(in the rows, 128 means zero)
One turn moves each row of this set onto another row. After a few examples, where does it send each row asked below?
vari: [ 99 140 170 119  90 149 132 117 155 123 109  96 159 130 100 131 127 136
 152 146 131 157 149 157 128 116 116 123 135 151 121]
Dabek: [124 133 109 145 145 150  81 105 119 171 123 135 137 120 129 132 140 131
 147  97 117 130 133 140 173 137 123 128 148 152 101]
poz: [110 148 122 131 116 135 111 112 110 159 121 121 159 122 131 120  93 140
 151 146  95  89  99 145 154 124 148 119 115 139  94]
kizi: [157 155 129 134 101 169 149 139 134 124 112 142 152 158 152 126 145 149
 119 142 172 142 138 148 131 151 143 124 110 149 129]
Bonap: [123 132 146 116 126  71 120 137 124 121 136 121 135 128 124 104 145 122
  97 142 122 124 137 136 186 144 130 134 138 148 168]
Zepat: [174 137 137 150 148 122 149 145 132 130 124 107 115 140 123 109 101 131
 154 168 159 121 158 122 144 135 149 139 135 143 121]
dak: [113 141 110 137 162 138 149 142 119 143 128 138 118 124 102 118 155  97
  98 141 103 102 101 123 134 159 127 120 163 111  94]
sos: [140 152 128 127 117 107 168 116 121 140 110 141 136 118 122 129  74 114
 149 137 107 128 141  95 124 135 135 126  99 115 108]
Gota: [110 111 133 135 137 155  98 149  95  97 131 163 122 124  82 123 123 115
 105 153 127 154 128 135 102 126 135 140 113 156 119]
kebub: [148  97 140 136 165 116 132 144 115 103 127 133 115 120 103 116 153 119
 180 145 117 126 160 130 115 138 128 137 158 128 110]
Sodi: [123 136 116 117 136 178 140 175 137 137 108 138 132 115 116 116  74 126
 111 162 129 131 133 139 118 136 130 133 106 136  93]
Muru: [123 142 129 125 126 166 102 145 122 129 154 119 144 128 131 159 179 139
 108 148 120 126 127 131  78 146 115 134 136 146 140]
dof: [113 146 133  98 118 126 143 122 172 163 139 104 155 118 115 115 111 138
  95 137 123 116 115 156 111 179 148 124 112 117 133]
fanan: [132 135 126 141 139  99 186 100 126 147 113 136 139 133 112 119  73 125
 138 134 129 128 143  99 146 143 133 134 131 137 154]
lof: [124 131 148 117 118 114 132 151 111 137 158 122 134 149 123  93 121 121
  91 138 136 134 133 126 150 150 124 133 132 150  56]
kilir: [139 127 138 118 131 136 139 113 113 139  96 130 180 156 146 141 143 137
 159 167 143 136 147 165 133 124 110 132 127 176 123]
nup: [147 108  94 133 112 107 116 129 122 105 137 134 153 143 131 128 144 132
  98 160 115  77 135 121 117 137 143 109 148 140 128]
vos: [120 138 146  87 136 144 160  87 110 152 152 150 132 116 145 129  78 143
 123 135 100 116 120 127 125 132 150 141 103 143 140]
lir: [140 116 127 158 147 129 116 125 152 131 129 144 102 111 101 132 148 142
 133 190 121 149 151 130 138 130 152 117 147 125 121]
bogom: [138 130 125 111 125 159 126  98 107 145 169 170 115  95 134 160 120 132
 123  98 117 146 126 125 125 123 126 147 143 153 134]
geno: [112 158 134 121 136 144 153 147 142 139 116 103 136 115 181  87 124 147
 104 119 134 127 151 138 106 156 117 144 108 130 139]
dimom: [100 134 112 130 122 139 132 122 160 113 121 166 145 134 118 138 161 138
 109 161 138 137 114 145 116 143 133  88 103 135 157]
munu: [110 128 133 145 139 140 130  93 124 155 118 101 166 140 111  97  90 146
 156 113 120  94 108 135 145 154 131 142 160 151 124]
guzot: [ 89 132 167  96 117 108 149 155 152  92 124 145 162 130 119 115 142 139
 146 119 131 146 120 146 131 147 103 122 113 152 140]
Buko: [116  88 181 120  95 132 108  97  88 119 116 125 150 122 115 132 142 107
 124 116 132 117 118 122 103 143 132 141 109 138 124]
gab: [120 150 135 152 142 139 130  93 131 100  61 139 145 127 127 123 146 120
 149 109 121 133 141 129  98 114 122 125 131 145 125]
tero: [125 134 150 115 133 129 146 145 147 129 108 109 139 124 124 111 153 135
 120 131  73 110 142 143 145 173 140 136 171  91 131]
lano: [126 130 137  95 138 156 161  94 129 156 163 131 138 127 135 129  67 134
 131 104 120 117 131 119 103 149 125 139 126 139 136]
diziv: [101 119 152 128  90 139 132 132 139 152 103 131 135  90 146 148 107 118
 113 122 108 112 116 139 126 128 137 110  99 100 105]
sor: [138 134 119 130 131 128 134 125 100 150 141 146 124 117 140 131 173 137
  94 117 130 137 134 187 148 158 169 147 138 131 154]
res: [ 97 148 110 159 137 125 144 124 130 135 102 129 134 134 128 140 131 106
 149 137 132 140 143 177 130 108 123  94 120 121 160]
dabe: [131 130 162 126 153  84 128 136 155 118 120 130 131 110 107  99 104 130
 156 180 119 139 134 115 125 143 125 133 114 133 107]
rorof: [176 151 130 123 107 121  97 139 131 129 118 113 146 135 141 107 142 108
 111 122 128 128 150 117 120 175 121 140 126 113  94]
Pini: [104 104 137 115 165 145 161 148 116 110 103 144 144 124 105  86  85 136
 115 154 136 121 127 135 127 142 124 158 133 171 140]
bek: [123 123 129 110 119 112  98 129 140 112 145 143 140 101 109 137 163 124
 110  72 113 131 128 138  94 151 128 137 138 146 108]
Dagig: [ 98 144 123 114 130 112 138 145 133 112 132 118 138 112 174  97 122 149
  96 129 136 108 141 124 110 121 116 129  98 166 147]
gulog: [111 133 113 141 148 133 149 127 100 116 132 138 115 126  95 107 156 101
  92 145 113  92  98 113 132 143 142 123 165 130 106]
sazo: [134 108 135 119 125 141 140 113 125 160 136 155 127 118  97 167 145 134
 148 139  95 170 165 122 156 145 122 134 157 129 114]
fabu: [103 142 159 112 143 153 128 148 103 122 143 117 134 123 129 144 187 144
 117 142 104 127 126 146 112 143 125 153 148 149 171]
deg: [124 125 139 134 181 175 124 171 112 141 116 154 118 136 100 134 127 119
 119 129 124 163 142 153 139 154 121 156 145 144 133]
vaba: [138  88 129 126 102 128 138  95  82 126 147 154 133 126  92 145 146 125
 150 148 114 155 162 120 128 137 133 137 149 141 121]
zizut: [131 143 142 111 137 169 167 150 121  94  96 135 136 144 127 124 169 123
 159  92 130 117 140 140 119 148 132 128 133 131 141]
lopi: [149 137 133  80 136 118 156 130 109 120 120 117 157 132 139 121 127 140
 117 111 127  69 123 133 126 140 161 148 120 175 128]
kiniz: [ 94 114 128 145 114 129  86  86  82 138 138 127 137 114 107  93 140 120
 153 116 115 133 122 156 150 137 136 134 131 135 118]
daru: [120 119 139 111 128 148 137  89  92 149 171 165 125  94 129 135 123 123
 132 110 113 160 123 150 114 151 121 157 138 126 147]
fegog: [127 112 157 128 137 150 124 132 133 191 118 129 137 132 140 180 140 119
 111 119 134 129 130 148 169 149 123 123 130 136 144]
vif: [119 128 157 121 139 110 146 138 114 146 145 127 136 153 127  84 128 133
  84 142 136 140 130 130 168 163 124 145 147 158  78]
neza: [124  80 142 146 139 128 162 102 111 144  95 133 154 130 153 124 116 129
 116 102 151  91 125 131 132 149 125 140 149 151 154]

kiniz moves to munu
vari moves to gab
geno moves to Muru
Now these:
vos moves to daru
Pini moves to deg
fanan moves to sazo
lof moves to gulog
guzot moves to zizut
tero moves to rorof
lir moves to dabe
fegog moves to diziv
bek moves to lopi

One turn moves each row of this set onto another row. After a few examples, where does it send each row asked below?
Bes: [113 137 109 142 124 153  82 113 137 115 104  99 130 152 149 169  84 120
 127 134  99 113 147 140 127 117 126]
Fub: [114 116 145 126  98  97 143  94 134 136 122  88 121 127 114 135 144  87
 136 151 157 157 154 162  88 135 123]
lum: [128 142 116 132  65 103 140 103 151 137 133  91 121 138 125 139 143  83
 137 166 132 145 136 151  90 138 111]
kikuv: [ 63 127 135 131 127 128 103 118 124 156 139 139 132 173 111 133 155 178
 129 125 142 139 101 135 125 122  94]
Zal: [109 138 146 123 120 139 104 151 140 161 118 127 123 143 143 156 131 150
 150 116 100 102 147 128 165 135 142]
murun: [ 88 120 135 176 123 140  99 106  96 179 130 128 136 170 141 131 136 138
 141 118 142 106 115 155 137 104  99]
gozu: [132 145 105 117 110  93 124  89 147 139 141  86 119 131  78 124 131 107
 111 139 156 139 123 146  91 132 133]
Dep: [111 146 151 147  83 126  99 143 143 150 129 130 108 154 140 153 138 181
 141 110 108 117 141 140 155 137 104]
vaz: [ 89 151 123 124 123 101  80 111 130 117 129 121 156 157 130 160  87 182
 140 132 115 118 131 139 106 134 112]
Pebub: [102 133 128 137 131 130 105 123 147 133 114 124 109 134 113 196  91 138
 100 106 127 148 134 123  89 131 125]
Kud: [129 136  93 104 116 122 123  91 150 134 138  86 138 130  95 119 127  83
 135 158 141 123 134 157 126 123 138]
beb: [105 142  93 141 113 146  87  71 114 123 127 149 149 144 143 147 109 140
 129  90 112 129 145 154 138 104 110]
Rado: [115 140 141 131 129 137  96 141 145 157 133 126 103 140 109 157 127 170
 120  92 121 110 136 135 163 134 128]
ler: [108 133 123  99 114  88 158  73 122 115 151 115 142 128 123 132 158  98
 134 130 148 146 138 148 103 145 107]
pife: [126 139 106 130  75 103 152  93 150 128 162 113 123 130 108 149 133 103
 128 150 152 140 120 157 109 137  77]
Redu: [ 96 121 133 161  83 142  97 110 138 145 108 150 139 136 155 169 110 107
 144 119 100 145 159 137 103 131 141]
vudof: [ 83 132 136 152 137 120 107 125 105 157 126 105 130 179 137 147 126 170
 132 138 144 107 101 138 127 111  81]
Sefov: [115 138 141 142 107 108 112 133 117 160 117 136 137 139 150 146 122 183
 152 103 118 100 137 114 161 126 128]
Sofel: [ 79 106 135 156 111 159 107 117 136 155 120 143 126 161 136 129 167 112
 124 120 112 133 114 104 126 136 144]
digez: [120 120 117 123 108  84 141  69 125  95 153  99 157 132 125 111 131 117
 142 147 151 114 133 143 126 147 109]
rom: [119 134 104 110  99  85 159  87 135 142 151 126 159 116 116 132 135  92
 146 144 146 129 123 125 103 141 133]
todug: [110 133 130 179 103 111  91  98 110 152 114 129 136 140 135 171  78 155
 132 104 140 128 143 155  99 109 107]
Nupa: [138 144 110 144  75  84 122  85 132 141 124  76 129 140 108 114 125 115
 133 156 154 136 131 155  91 117 117]
Tuf: [ 76 133 128 129 102 135  94 108 150 132 151 170 138 140 115 178 113 153
 133 108 120 153 139 158 111 139 101]
Bog: [121 146 129 133 103 151 118 132 130 150 117 132 101 144 151 162 144 153
 129  92 105 120 144 133 170 117 104]
sulu: [114 150 157 144  94 114 100 141 129 170 107 127 107 149 143 149 149 164
 135  97 103 126 148 121 128 136 145]
kuga: [120 125 134 114 138  90 135  92 134 117 151  77 127 131  98 138 124 101
 122 145 161 120 135 159 104 149 118]
Lub: [ 93 144 109 113 122 122 101  97 132 118 110 146 149 141 141 156 122 139
 122 102  96 146 138 100  98 134 154]
tonu: [100 111 132 176 124 159 113 124 120 154 111 109 117 167 158 146 138 101
 121 130 116 103 113 109 133 123 127]
voto: [120 110 116 127  83 117 149  68 133 107 132 108 134 124 127 118 152  94
 136 139 151 154 149 156 128 127 100]
luvel: [ 77 119 133 135 128 136 119 132 139 137 114 121 118 167 130 143 156 146
 110 131 119 136  98  81 112 139 128]
Mekiv: [ 71 104 149 149 128 133 125 138 137 167 127 138 116 154 110 160 139 153
 118 126 150 142 100 110 113 130 109]
vud: [134 105 128 150 105  99 130  79 131 116 123  71 127 126 107 117 118 103
 127 147 168 129 144 153 113 127 122]
tetok: [ 96 135 114 158 128 151  94  98 101 146 121 111 132 183 157 117 153 127
 126 120 111 102 112 130 143 111 114]
Dekuf: [116 131 104 111 102  92 129  92 145 134 159 108 164 128  98 117 116 114
 157 166 152 112 125 154 125 136 123]
gefu: [128 143 136 149 115 129  96 124 119 168 100 118 106 141 130 140 132 172
 124  83 124 119 145 130 153 107 136]
sud: [115 115 119  96 125 107 146  90 138 106 124  80 145 127 122 125 132  95
 142 164 146 132 145 141 124 133 127]
nen: [118 149 136 133 117 117 128 129 121 156 126 147 113 135 140 164 142 167
 121  75 115 117 131 104 148 133 123]
bobo: [116 120 141 146  85  94 134  79 137 119 161 103 126 135 111 128 143 102
 134 140 157 137 144 178 104 152  94]
Levav: [136 134  87 129  87 106 162  73 124 136 143 118 143 118 127 134 131  89
 137 136 153 132 127 143 124 114  98]

Dekuf moves to pife
gefu moves to Sefov
sud moves to voto
Now these:
luvel moves to Sofel
Redu moves to Bes

